[[ -6  -4 -19  -3   4]
 [  7  37  -3  16   5]]
->
[[-6 -4]
 [ 7 37]]

[[ -1   0  15 -45]
 [  1   0  -7   9]
 [  1   0 -14  25]
 [  1   0  -7  11]]
->
[[-1  0]
 [ 1  0]]

[[-46  19]
 [ 41 -12]
 [ 35 -10]
 [-42   6]
 [ 46 -11]]
->
[[-46  19]
 [ 41 -12]]

[[ 15   5 -21]
 [-37 -11 -26]
 [-47   1   7]
 [ 22   0  12]]
->
[[ 15   5]
 [-37 -11]]

[[-46  29]
 [-31  47]
 [-25  42]]
->
[[-46  29]
 [-31  47]]

[[ -3 -32  13   4  13]
 [ -3 -12 -36 -29 -17]]
->
[[ -3 -32]
 [ -3 -12]]

[[ -6  -2  -5   2   0]
 [-12 -27 -48   5  31]
 [ -8  18   9  17   0]
 [  0  26  28  16 -10]
 [-12  14   5  13  -6]]
->
[[ -6  -2]
 [-12 -27]]

[[-38   1  37 -47]
 [-28  10  24 -31]
 [ -4 -11  -1  -6]]
->
[[-38   1]
 [-28  10]]

[[ 42  10  -9 -12 -44]
 [ 12  15  18   5   5]]
->
[[42 10]
 [12 15]]
---
[[ -2  -5   2   0   0   0  -2  -7  -1  -3  -1   1   3   0  -2  -2]
 [ -2  -3  -5  -1  -3  -1   2  -7   4  -3   0   1   0   1   0  -7]
 [ -1  -2   1   0   0   0  -2  -6  -1  -3   0   1   4  -1  -2  -1]
 [ -1  -2  -5  -1   5   4   3  35  -4   1  -5 -10   0  -5   3  -5]
 [ -2  -4  -5   3   6   4   4  32  -5   0  -7  -9   0  -5   3  -6]]
->
[[ -2  -2  -5   2   0   0   0  -2  -7  -1  -3  -1   1   3   0  -2]
 [ -7  -2  -3  -5  -1  -3  -1   2  -7   4  -3   0   1   0   1   0]
 [ -1  -1  -2   1   0   0   0  -2  -6  -1  -3   0   1   4  -1  -2]
 [ -5  -1  -2  -5  -1   5   4   3  35  -4   1  -5 -10   0  -5   3]
 [ -6  -2  -4  -5   3   6   4   4  32  -5   0  -7  -9   0  -5   3]]

[[  1  -6  -9   6  -8  -1   3 -25  -8  21 -37  18  14]
 [  6  -4   3  10  -5   1  14 -26  -3  23 -29  18  24]]
->
[[ 14   1  -6  -9   6  -8  -1   3 -25  -8  21 -37  18]
 [ 24   6  -4   3  10  -5   1  14 -26  -3  23 -29  18]]

[[  5   8 -12   2   9  -5   4]
 [ -3   0   6   2   2   5  -9]
 [ -3  -2  22  -1  -7  -6  -3]
 [  8   1 -14  -5   7  -3  11]
 [ -5 -13  28  -7 -18  -2   0]
 [  4   5 -31   1   9   6   6]
 [ -2  -5  24  -2  -7  -5  -3]
 [  0  15 -37  15  17   9  -7]
 [ -1   3   8   2   4   2  -9]
 [  0   1 -19   5   4   6   1]]
->
[[  4   5   8 -12   2   9  -5]
 [ -9  -3   0   6   2   2   5]
 [ -3  -3  -2  22  -1  -7  -6]
 [ 11   8   1 -14  -5   7  -3]
 [  0  -5 -13  28  -7 -18  -2]
 [  6   4   5 -31   1   9   6]
 [ -3  -2  -5  24  -2  -7  -5]
 [ -7   0  15 -37  15  17   9]
 [ -9  -1   3   8   2   4   2]
 [  1   0   1 -19   5   4   6]]

[[-14 -18 -10]
 [  5  -4  16]
 [ -4   1  -9]
 [-12  -8   3]
 [ -9  36  -9]
 [ -6  18  14]
 [-10  -2 -13]]
->
[[-10 -14 -18]
 [ 16   5  -4]
 [ -9  -4   1]
 [  3 -12  -8]
 [ -9  -9  36]
 [ 14  -6  18]
 [-13 -10  -2]]

[[  3 -24  -5]
 [ 19   8  -2]
 [-34 -30  41]
 [  0  14   4]
 [-14   4  27]
 [  2 -40 -27]
 [ 25 -29  11]
 [-13   4 -20]
 [ 14  13 -28]
 [ -8 -11  -2]
 [-38  11 -40]]
->
[[ -5   3 -24]
 [ -2  19   8]
 [ 41 -34 -30]
 [  4   0  14]
 [ 27 -14   4]
 [-27   2 -40]
 [ 11  25 -29]
 [-20 -13   4]
 [-28  14  13]
 [ -2  -8 -11]
 [-40 -38  11]]

[[-10  -2  41]
 [-23   9  33]
 [  5 -12  47]
 [-15  -5  19]
 [ -8   2 -26]
 [ 14 -21  -9]
 [ 11   7   9]
 [  2  14 -40]
 [ -4  28 -24]
 [  8  -6  43]
 [-23   9  23]]
->
[[ 41 -10  -2]
 [ 33 -23   9]
 [ 47   5 -12]
 [ 19 -15  -5]
 [-26  -8   2]
 [ -9  14 -21]
 [  9  11   7]
 [-40   2  14]
 [-24  -4  28]
 [ 43   8  -6]
 [ 23 -23   9]]

[[-15  -7  13  -5 -18   6   4 -23 -14  -9 -42  -9  20  -2  12 -15]
 [ 12  26 -32   3  -3  18   6  -2  16  -3  11  -4  20   2  -1  12]
 [ -8  -4  14  -1 -10   3   2 -12  -6  -5 -29  -2  14   6   2  -7]
 [ -8  -9  13  -3   1 -14  -5   3 -11   4  -7  -1 -15   3   2  -4]
 [ -5  -5   8   4  -4  -4   0  -1   0  -1  -5  -6   6   5   2  -5]]
->
[[-15 -15  -7  13  -5 -18   6   4 -23 -14  -9 -42  -9  20  -2  12]
 [ 12  12  26 -32   3  -3  18   6  -2  16  -3  11  -4  20   2  -1]
 [ -7  -8  -4  14  -1 -10   3   2 -12  -6  -5 -29  -2  14   6   2]
 [ -4  -8  -9  13  -3   1 -14  -5   3 -11   4  -7  -1 -15   3   2]
 [ -5  -5  -5   8   4  -4  -4   0  -1   0  -1  -5  -6   6   5   2]]
---
[[ 14   3  45 -42  18]
 [-15   6 -13 -42  35]
 [ -9  12 -41 -42   0]
 [-34  -8 -12 -42 -45]
 [-10 -13 -22 -42  -9]]
->
[[-15   6 -13]
 [ -9  12 -41]]

[[ 33  35 -45 -21  38]
 [-13 -12   2  -9  -4]
 [ 42  32 -36 -20  43]
 [ 16  21  11  32 -17]]
->
[[-13 -12   2]
 [ 42  32 -36]]

[[ 15  22 -12  -8 -12]
 [-22 -12  -8  11  10]
 [ 22 -11  13 -19   4]
 [-42  -1  12  34  -1]]
->
[[-22 -12  -8]
 [ 22 -11  13]]

[[-21 -24  -6]
 [ 30   7 -11]
 [-18   1   5]
 [ 46  20  -1]
 [-23 -11  -1]]
->
[[ 30   7 -11]
 [-18   1   5]]

[[  4  34  22]
 [-20  16 -25]
 [-12 -10  32]
 [  3 -36 -14]
 [  3  30  10]]
->
[[-20  16 -25]
 [-12 -10  32]]

[[ 23  -3   7  -5   2]
 [  3 -23 -32  16 -24]
 [ 30  15   3  11 -14]
 [  7 -10  25 -24  35]
 [-23  10   6 -22  -6]]
->
[[  3 -23 -32]
 [ 30  15   3]]

[[ 34 -23  -9  13  10]
 [  2  16 -16  -5  -5]
 [ 45   0 -29 -23  -3]
 [-12 -19  -6  -1 -12]]
->
[[  2  16 -16]
 [ 45   0 -29]]
